Each row has a name. Each piece below is followed by the name of the row it came from, unless a question asks for something else. Each question is about the rows just above it. Places in a row count from 0.

Gos: [  4  19  -1  10  -4  26  24 -18  38   7  17   1  -2  14   1  11  12  -6
  -5  44   3   4   1  11   7  20  -7 -19 -10 -14  -5  23  -8 -36 -24  -8
  -6 -20  -4 -13  -7  32   1  21  13 -38 -11  -2   9   4 -21 -23 -29 -41
 -24   3 -22   4  24 -17  -8 -21]
leti: [  4  19  -1  10  -4  26  24 -18  38   7  17   1   4  14   1  23  12  -6
  -5  44   3   4   1  11   7  20  -7 -19 -10 -14  -5  23  -8 -36 -24  -8
  -6 -20  -4 -13  -7  32  -4  21  13 -38 -11  -2   9   4 -21 -23 -29 -41
 -24   3 -22   4  24 -17  -8 -11]
los: [  4  19  -1  10  -4  26  24 -18  38   7  17   1   4  14   1  23  12  -6
  -5  44   3   4   1  11   7  20  -7 -19 -10 -14  -5  23  -8 -36 -24  -8
  -6 -20  -4 -26  -7  32  -4  21  13 -38 -11  -2   9   4 -21 -23 -29 -41
 -24   3 -22  22  24 -17  -8 -11]
fafu: [ 35  26  25  17   4   5  22 -11  21   7 -17 -21  -8  10  19  -2  -6  19
  -1  24 -27  -1   9 -24  15   5  -4   1  -3  -2   3  13   4 -35 -18 -17
 -13 -31 -14   5  -3  37  -8  10  11 -33  -2  -2   6   7 -15 -15 -18 -37
 -28   7 -14  13  21 -14 -21   0]
Dem: [-54 -34 -43 -22 -10   4 -25  10 -15  -7  37  37  17 -10 -32  17  15 -34
  -2 -23  46   5 -15  45 -24   3   1 -12   0  -3  -9 -11 -11  40  19  23
  18  39  22 -18  18  16 -13 -37  -9  22  23   5 -12   8  26  29  40  28
  -9   9  30  16 -15  18 -35  36]
vazik: [-31  -1 -26  -3 -12  27   7 -12  29   2  40  21  14   8 -20  33  22 -29
  -6  27  31   6  -9  38  -8  24  -7 -25 -11 -15 -11  16 -16 -11 -10   8
   5   4  10 -23   3  40 -12  -2   8 -22   4  -1   2  10  -6  -5  -4 -25
 -28   9  -4  16  15  -8 -32  11]
defu: [ 35  26  25  17   4   5  22 -11  21   7 -17 -21  -8  10  19  -2  -6  19
  -1 -11 -27  -1   9 -24  15   5  -4   1  -3  -2   3  13   4 -35  -3 -17
 -13 -31 -14   5 -12   1   5  28   9 -24 -16  -4  10  -4 -20 -22 -32 -30
  -1  -5 -24  -8  16 -16  19 -25]
Lofe: [ 39  21  31  15   8  -5  16  -5   7   5 -28 -25 -12   5  24 -15 -12  27
   1  10 -33  -4  11 -34  16  -5   0  10   2   4   8   6   9 -24 -11 -17
 -13 -27 -16  14 -12 -15   8  26   4 -11 -17  -4   8  -7 -15 -17 -23 -15
   9  -6 -18 -13   8 -11  28 -25]
Datu: [-51 -11 -42  -9 -15  31   0 -10  27   0  53  34  20   6 -31  42  28 -41
  -6  25  45   8 -16  53 -15  27  -8 -30 -11 -18 -14  15 -18  -1  -7  14
  11  14  17 -30   8  48 -16 -14   7 -19  11   2   1  12   0   3   7 -19
 -34  11   3  21  12  -2 -42  22]
key -> tag
[13] -> j920
[17] -> j775
[-17] -> j623
Join leti by its entry at place 10:  j775
[  4  19  -1  10  -4  26  24 -18  38   7  17   1   4  14   1  23  12  -6
  -5  44   3   4   1  11   7  20  -7 -19 -10 -14  -5  23  -8 -36 -24  -8
  -6 -20  -4 -13  -7  32  -4  21  13 -38 -11  -2   9   4 -21 -23 -29 -41
 -24   3 -22   4  24 -17  -8 -11] is in which row?  leti
q: [ 35  26  25  17   4   5  22 -11  21   7 -17 -21  -8  10  19  -2  -6  19
  -1  24 -27  -1   9 -24  15   5  -4   1  -3  -2   3  13   4 -35 -18 -17
 -13 -31 -14   5  -3  37  -8  10  11 -33  -2  -2   6   7 -15 -15 -18 -37
 -28   7 -14  13  21 -14 -21   0]  fafu
Where do [-54 -34 -43 -22 -10   4 -25  10 -15  -7  37  37  17 -10 -32  17  15 -34
  -2 -23  46   5 -15  45 -24   3   1 -12   0  -3  -9 -11 -11  40  19  23
  18  39  22 -18  18  16 -13 -37  -9  22  23   5 -12   8  26  29  40  28
  -9   9  30  16 -15  18 -35  36] appear?  Dem
The next entry after [ -8  10  11 -33]:  [-2]
Which row holds [-51 -11 -42  -9 -15  31   0 -10  27   0  53  34  20   6 -31  42  28 -41
  -6  25  45   8 -16  53 -15  27  -8 -30 -11 -18 -14  15 -18  -1  -7  14
  11  14  17 -30   8  48 -16 -14   7 -19  11   2   1  12   0   3   7 -19
 -34  11   3  21  12  -2 -42  22]?  Datu

